(in the rows, 128 means zero)
First come named moves, each a turn or a mirror, each shown by rows before and after it. For each pair of rows after them, which moves, in which order, take the first row to the second? The first pair is done for you.
Z_395:
[132 108 169 115 154  99 182 101 114] |-> [124 109 170 122 157  85 169 110 111]
[182 109 128 136 104 180 136 148 117] |-> [139 125 147 149 164 143  68 165 138]
[107 142 135 150 158 111 122 109 135] |-> [132 136 124 134 128 137 159  90 117]
[119 114 151 132 168 104 167  66 119] |-> [118 111 155 128 163  99 168  66 121]
Z_344:
[129 165 138 110 119 121 123 129 111] |-> [157 161 134 115 105 132 123 136 118]
[121  81 131 127 130 181 124 120  98] |-> [107  85 134 120 140 176 125 113  99]
[105  99 122 119 157 165 132  66 113] |-> [ 91 113 117 100 149 162 128  70 111]
[ 92 145 138  99 133 111 140 131 125] |-> [119 148 113  96 104 140 147 147 129]
Z_149:
[110 143 104 140  86 147  62 159 135] |-> [ 88 134  78 156 105 124  81  88 112]
[161 128  98 102  84 130 123 139 123] |-> [139 130  86 127  91  97 129 123 130]
[160 121 140 150 132 135 126 162 154] |-> [139 122 129 175 148 107 133 101 143]
[170 102 136 105 106 194 154 152 112] |-> [139 153 119 163  83  66 139 172 138]
Now pairs of rows:
Each pair is 2 to 4 moves apart.
[132 161 164 104 141 117 101 199 141] |-> [ 86 164 125  61 142 154 112 129 110]	Z_149, Z_344, Z_149, Z_395
[ 73 176 162  86 108 117 132 215 147] |-> [108 137 139  65 111 222 131 187 137]	Z_149, Z_149, Z_395, Z_344
[123 130 107  76  74 154 161 126 129] |-> [158 118 114 164  86 109 134 154 157]	Z_149, Z_395, Z_344, Z_344
[ 93 140 104 187 145  87  78  90 141] |-> [166 117  89 150  85 156 156  75 116]	Z_395, Z_149, Z_149, Z_149
[172  72 143 150 162 177  57 169 140] |-> [214  77 133 143  92 189 112 167 134]	Z_149, Z_149, Z_149, Z_395
[ 61 174 137  98 119 105 103 173 130] |-> [106 153  69 113  71 184 100 137 134]	Z_149, Z_344, Z_395, Z_344
